x =
array([[  64.84,  -40.33,  103.92,  -31.56, -196.83],
       [  75.06,  -53.43,  145.08,  -16.00, -215.65],
       [  85.29,  -66.53,   90.20,  -31.56, -196.83]])
What is the fifth entry from the end, reading row by row? 85.29
The entry just right of 64.84 -> -40.33
What is the 3rd largest entry? 90.20
What is the top-left entry? 64.84
The entry directly below -53.43 -> -66.53
The entry just left of the largest entry is -53.43
What is the entry just left of the smallest entry? -16.00
The last entry in the row that holds the smallest entry: -215.65
What is the bottom entry of the column that holds the smallest entry? -196.83
What is the entry directly above the smallest entry? -196.83
The entry directly above 90.20: 145.08

-0.04,0.15,0.15,0.14,0.15,0.14,0.16,0.14,0.15,0.16,-0.14,0.13,0.15,0.18
-0.08,0.15,-0.14,0.14,0.15,0.24,0.15,0.14,0.15,-0.14,0.15,0.16,0.15,0.16
-0.10,-0.14,-0.14,-0.15,-0.13,-0.11,-0.14,-0.13,0.13,0.12,0.15,0.15,0.15,-0.14
-0.09,0.15,0.15,0.16,0.12,0.21,0.15,0.15,-0.14,-0.14,0.16,0.11,0.15,0.22
-0.14,0.14,0.15,-0.14,0.14,0.15,0.15,0.14,0.15,0.10,0.16,0.19,0.15,0.15
-0.17,-0.14,-0.15,-0.13,-0.06,-0.08,-0.14,-0.14,-0.14,-0.19,-0.14,-0.09,0.16,0.17
-0.14,-0.13,-0.15,-0.14,-0.11,-0.15,-0.14,0.15,0.15,0.19,0.15,0.13,0.15,0.14
-0.27,-0.13,-0.14,-0.13,-0.01,0.20,0.15,0.15,0.16,0.11,0.16,0.10,0.15,0.15
-0.11,-0.14,-0.14,-0.14,-0.14,-0.08,-0.13,-0.14,-0.14,-0.10,-0.14,-0.13,-0.14,0.14
-0.17,0.14,0.14,0.15,0.14,0.18,0.15,0.15,0.15,0.13,0.17,0.18,0.15,-0.14
Indices start at 0.
What is the entry at row 2, column 0? -0.10
The entry in the bottom-right corner -> -0.14
The entry in row 2 and column 2: -0.14
What is the top-right entry? 0.18
The entry in the bottom-left corner is -0.17
The entry just right of the smallest entry: -0.13
The entry directly above the largest entry is 0.14
The entry directly below 0.24 is -0.11
The entry in row 0 and column 1 -> 0.15
The top-left entry is -0.04
What is the entry just right of the largest entry? 0.15
The entry at row 0, column 2: 0.15
The entry directly below -0.27 -> -0.11
What is the entry at row 1, column 0? -0.08
The entry directly above the smallest entry is -0.14
What is the entry at row 1, column 1? 0.15
The largest entry -> 0.24

Read these off the row that follows.
1) Find the last entry.
2) Find the third entry from the right.
3) Find the first entry from the left.
4) Find the maximum.
5) Find the fourth entry.
6) Find the second smallest entry.
(-2.33, 0.11, -0.26, 0.12, -0.30, -1.47, -0.26, -1.74, -0.22, -1.83, 1.28, -1.28, -0.45, 0.40, 0.40)
1) 0.40
2) -0.45
3) -2.33
4) 1.28
5) 0.12
6) -1.83

arr =
array([[603, 367, 366, 566, 281, 381, 366],
       [645, 162, 523, 531, 377, 360, 422],
       [197, 358, 348, 529, 556, 357, 393],
       [471, 157, 634, 783, 219, 515, 386],
       [336, 486, 555, 597, 322, 522, 482],
       [399, 554, 656, 582, 308, 368, 386],
       [466, 243, 618, 306, 519, 364, 434],
       [304, 288, 536, 237, 689, 344, 547],
       [497, 581, 251, 575, 542, 447, 485],
       [484, 329, 417, 362, 447, 433, 341],
       [499, 381, 276, 639, 116, 433, 294],
       [497, 273, 536, 616, 287, 387, 356],
       [390, 419, 415, 393, 507, 384, 401],
       [518, 643, 147, 413, 389, 523, 587],
       [568, 293, 288, 117, 375, 413, 435]])
Counting starts at 0.
Read off the maximum.
783
Read off the entry in row 0 and column 1.
367
Read off the entry just left of the smallest entry.
639
Read off the entry in the bottom-right corner.
435
The entry just left of 435: 413
The top-right entry -> 366
The entry at row 0, column 2: 366
The entry in row 1 and column 1 is 162
The entry just right of 415: 393
The entry just left of 367 is 603
The entry in the bottom-left corner -> 568
The entry just right of 519: 364
Read off the entry at row 1, column 0.
645
The entry just right of the centre entry is 689
The entry just left of 387: 287
Read off the entry directly below 515.
522
The entry just left of 419: 390
The entry just right of 581: 251
The entry in row 2 and column 2 -> 348
The entry in row 2 and column 0 -> 197
Read off the entry directly below 399.
466
Read off the entry directly below 542.
447
The entry directly above the largest entry: 529
The entry just left of the largest entry is 634
Read off the entry directly above the centre entry.
306
Read off the entry just left of 401.
384
Read off the minimum.
116
The entry directly below the centre entry is 575
The entry just left of 273 -> 497
Read off the entry directly below 547.
485

Read these off the row that follows.
1) Find the entry just left of 73.
2) Find the entry just left of 211.
3) Find the 1st entry.
4) Find the entry just left of 155.
5) Find the second entry from the left.
6) Find the 1st entry from the right.
7) Find the smallest entry.
array([ 68, 234, 128, 127, 155,  86, 125, 146,  29, 166,  73, 211, 230,
        80])
1) 166
2) 73
3) 68
4) 127
5) 234
6) 80
7) 29
